Here is a table of points, one per row:
[ 0.78  0.13 -0.72  1.7   1.37  0.26  1.18  1.18  0.46 -1.31  0.92  0.13  1.7  -1.57 -1.7  -0.59]
[ 0.07 -0.98  1.7   0.    1.7   0.92 -0.78  0.    0.85  1.5  -1.63  1.05 -0.46 -1.63 -1.24  0.07]
[-1.24  1.24  0.39 -0.98 -0.2   0.   -1.5  -1.37  1.05 -0.07 -0.59 -1.18  0.65  0.2   0.85 -1.37]
[-0.07 -1.63 -0.13  0.72 -1.31  1.24  0.92 -0.26 -0.98  1.57  1.11  1.18  0.2   0.52 -0.78  1.37]
[-0.78  1.5   0.2  -1.31 -0.85 -0.85 -0.85 -1.24  1.18 -0.92 -0.07 -1.7  -1.63 -0.39  1.57 -1.63]
[-0.85  1.57  0.26 -1.5  -0.26  0.52 -0.59 -1.44  1.57 -1.37  0.   -1.37  0.33 -0.85  0.98 -1.05]
[ 0.59  0.59 -0.26 -0.2   1.63  0.85 -0.07  0.59  0.2  -1.18  0.78 -0.78  0.59 -1.44 -0.59 -0.46]
[ 1.63 -1.18 -1.57  0.07  0.65 -1.63  1.5   0.98  0.07  0.46  0.72 -0.07  0.72  0.72 -0.65  0.52]
[-0.59  1.7   1.31 -1.18 -0.65  0.2  -1.18 -1.5   1.5  -0.46 -0.26 -1.57 -1.11 -0.65  1.5  -1.11]
[-0.98  0.98  0.33 -1.57 -0.13  0.33 -0.72 -1.31  1.31 -0.39 -1.24 -1.5  -0.98  1.18  0.92 -1.31]
[ 0.98 -0.72 -0.46  1.44  0.26 -0.98 -1.7   0.78 -1.5  -0.2   1.44  1.44  0.85 -1.31 -0.72  0.72]
[ 1.57 -1.24 -0.33  1.57  0.   -0.33 -1.63  0.72 -0.65  0.26  1.57  1.31  0.07 -0.52  0.07  0.78]
[ 0.2  -0.13 -0.98 -0.26  1.11  1.5   0.98 -0.52 -0.59 -1.7  -1.37 -0.39  1.31  1.63 -0.2  -0.78]
[ 1.24  0.39 -0.92  0.59 -0.72 -1.31  0.    1.57 -0.39  0.07  0.59 -0.33 -0.2   0.26  0.39  0.33]
[-1.63  0.46  1.63 -0.46  0.92 -0.92 -1.24 -1.7   1.44  1.63 -1.7   0.59  0.78 -0.07  1.11  0.  ]
[ 1.5  -0.52 -1.05  0.46  0.59 -1.05  0.72  0.92  0.    1.18  0.26  0.72 -0.13 -1.37 -0.13  0.98]
[-0.46  1.11  0.98 -0.78 -0.07  0.39 -0.26 -0.78  0.92 -0.13 -1.05 -0.98 -1.44  0.98  1.37 -1.18]
[-1.44  1.18  1.11 -1.37  0.46 -0.26 -0.98 -1.18  1.37 -0.59 -1.5  -1.24 -0.72  0.    1.05 -0.98]
[-0.26 -1.37  0.59  1.37 -1.63  0.72  1.31  0.33 -1.57  1.44  0.85  0.85  1.37  0.65 -1.18  1.63]
[-1.37  0.85  0.85 -0.92  1.31 -0.46 -1.11 -1.11  1.7   0.72 -0.2  -0.92 -0.92 -0.72  1.44 -1.7 ]
[-1.31  1.37  0.13 -0.85 -0.59 -0.52 -0.92 -0.98  1.63  0.98 -0.13 -1.31 -1.37  1.11  1.18 -1.44]
[ 0.65  0.07 -0.39  1.18 -0.39 -0.59 -1.57  0.85 -0.46 -0.33  1.7   1.37  0.26 -1.05 -1.44  1.11]
[-1.18  1.44  0.78 -1.7  -0.78  0.46 -0.46 -1.63  1.11 -1.11 -1.31 -1.05 -1.7   0.92  1.24 -0.92]
[-1.05  1.05  1.37 -1.44 -0.92  0.07 -0.52 -1.57  0.39 -0.85 -0.46 -1.63 -0.78  1.05  1.63 -0.85]
[ 1.18 -0.26 -1.63  0.78 -1.11 -1.7   0.78  1.37 -0.2   0.13  0.33  0.33 -0.65  0.78 -0.26  0.39]
[-1.7   0.72  1.44 -0.59  1.05 -0.13  0.52 -0.39  1.24 -0.78 -1.11  0.39 -1.5  -1.18  0.65 -0.13]
[-1.5   0.65  1.24 -0.52  0.72 -0.72  0.59 -0.13  0.52  0.65 -0.78 -0.52  0.13 -1.24  0.59 -0.07]
[-0.92  1.63  0.92 -1.24  0.78 -0.39 -0.39 -1.05  0.98 -0.65 -0.33 -1.11  0.   -0.92  0.78 -1.24]
[ 0.85 -0.46 -1.24  0.33  1.18 -1.24  0.33  1.31 -0.78  0.78 -0.92  0.46 -0.33 -0.78  0.26  0.26]
[ 0.   -1.44  0.46  1.5  -1.44  0.65  0.13  0.2  -1.7   1.31  1.18  1.57  1.63  0.39 -1.05  1.7 ]
[-1.57  0.78  1.5  -0.72  0.85 -0.07  1.44 -0.33  0.72  0.2  -0.98  0.2  -1.24  0.13  0.46 -0.65]
[ 0.26 -1.31 -0.85 -0.33  0.98  1.57  1.24  0.07 -1.05 -0.98 -0.52 -0.13 -0.52  1.57  0.2  -0.72]
[-1.11  0.92  1.18 -1.11 -0.52 -0.65 -1.05 -0.72  0.65 -0.72 -1.57 -0.85 -1.57  0.59  1.7  -1.57]
[ 0.52 -1.57 -0.52  0.13 -1.24  0.78 -0.33  0.46 -1.63 -1.05  1.05  0.92  1.24 -1.11 -1.5   1.18]
There is one direction along which these points spread out most. How far along it is each point below, from 0 to 99? 50 is the average, and the first point above lies past it.
[-0.2  -0.78 -1.11 -0.39  1.24  1.63  1.57 -0.92 -0.26 -1.44  0.07 -0.46  1.11  1.7  -0.07 -0.52] -> 54
[ 1.44  0.26 -1.5   0.98  0.07 -1.5   1.37  1.5  -0.07  0.52  0.2   0.   -0.07 -0.98 -0.52  0.65] -> 66
[ 0.92 -0.07 -1.31  0.2  -0.98 -1.11  0.07  1.44 -0.72  0.59  0.13  0.65 -0.85 -0.46  0.13  0.59] -> 63
[-0.33  1.31  0.52 -1.63  0.13  0.13 -1.44 -0.59  0.78  0.33 -0.39 -1.44 -1.31  1.31  1.31 -1.5 ] -> 34
[ 0.33  0.33  0.72 -0.65 -1.37  0.98  0.26  0.39  0.33 -1.5  -1.18 -0.2  -0.59  0.33  0.72 -0.26] -> 47
[-0.52 -1.11  0.65  0.52 -1.5   1.18  1.7  -0.46 -0.52  1.37  0.98  0.78  1.44  1.44 -1.31  1.31] -> 67
[ 1.31 -0.59 -0.59  1.31  1.5  -0.78 -1.31  0.65 -0.92 -1.24  1.5   1.63  0.98 -0.26 -0.92  1.24] -> 72
[-0.65 -1.5   0.    0.85 -1.7   1.05 -0.13  0.26 -1.11  1.05  1.24  1.7   1.18  1.24 -0.98  1.5 ] -> 71
[ 0.72 -0.2  -0.07  1.63  0.33 -0.2   1.63  1.63  0.59 -0.52  0.52 -0.59  1.57 -1.5  -1.63 -0.33] -> 66
[ 0.39 -0.33  1.05 -1.05 -1.05  0.59 -1.37 -0.07  0.13 -1.57  0.65 -0.72  0.46 -0.33  0.52 -0.2 ] -> 49
[-0.72 -0.39  1.57 -0.07  1.44  1.44 -0.65 -0.65  0.26  0.92 -1.44  0.98  0.92 -1.7  -1.11  0.85] -> 55
[-0.39 -1.05  0.07  0.65 -1.57  1.31  1.05  0.13 -0.13  1.24  1.31  1.24  1.05  1.37 -0.85  1.57] -> 68
[-0.13 -0.92 -0.2   1.11 -1.18  1.11  0.65 -0.2  -1.31  1.7   1.63  1.11  1.5   0.85 -1.37  1.44] -> 73
[ 0.13 -0.65 -0.78 -0.13  1.57  1.7   0.2  -0.85 -0.85 -1.63 -0.72 -0.26 -0.26  1.5   0.33 -0.39] -> 51
[ 1.7   0.2  -1.7   0.92 -0.46 -1.44  0.85  1.11 -0.33  1.11 -0.65  0.52  0.39  0.46 -0.39  0.2 ] -> 66
[ 0.46 -1.7  -0.65  0.26  0.52  1.37  0.46  0.52 -1.44 -0.26  1.37  1.5   0.52 -0.13 -1.57  1.05] -> 73
[ 1.11  0.52 -1.37  0.39  0.39 -1.37  1.11  1.7  -1.24  0.39  0.46  0.26 -0.39  0.07 -0.33  0.92] -> 66
[ 1.05 -0.85 -1.18  1.24  0.2  -1.18 -0.2   1.05 -1.18  0.85  0.39 -0.65 -1.18 -0.59  0.    0.13] -> 64
[ 1.37  0.   -1.44  1.05 -0.33 -1.57  0.39  1.24 -1.37  0.   -0.85  0.07 -1.05 -0.2  -0.46  0.46] -> 64
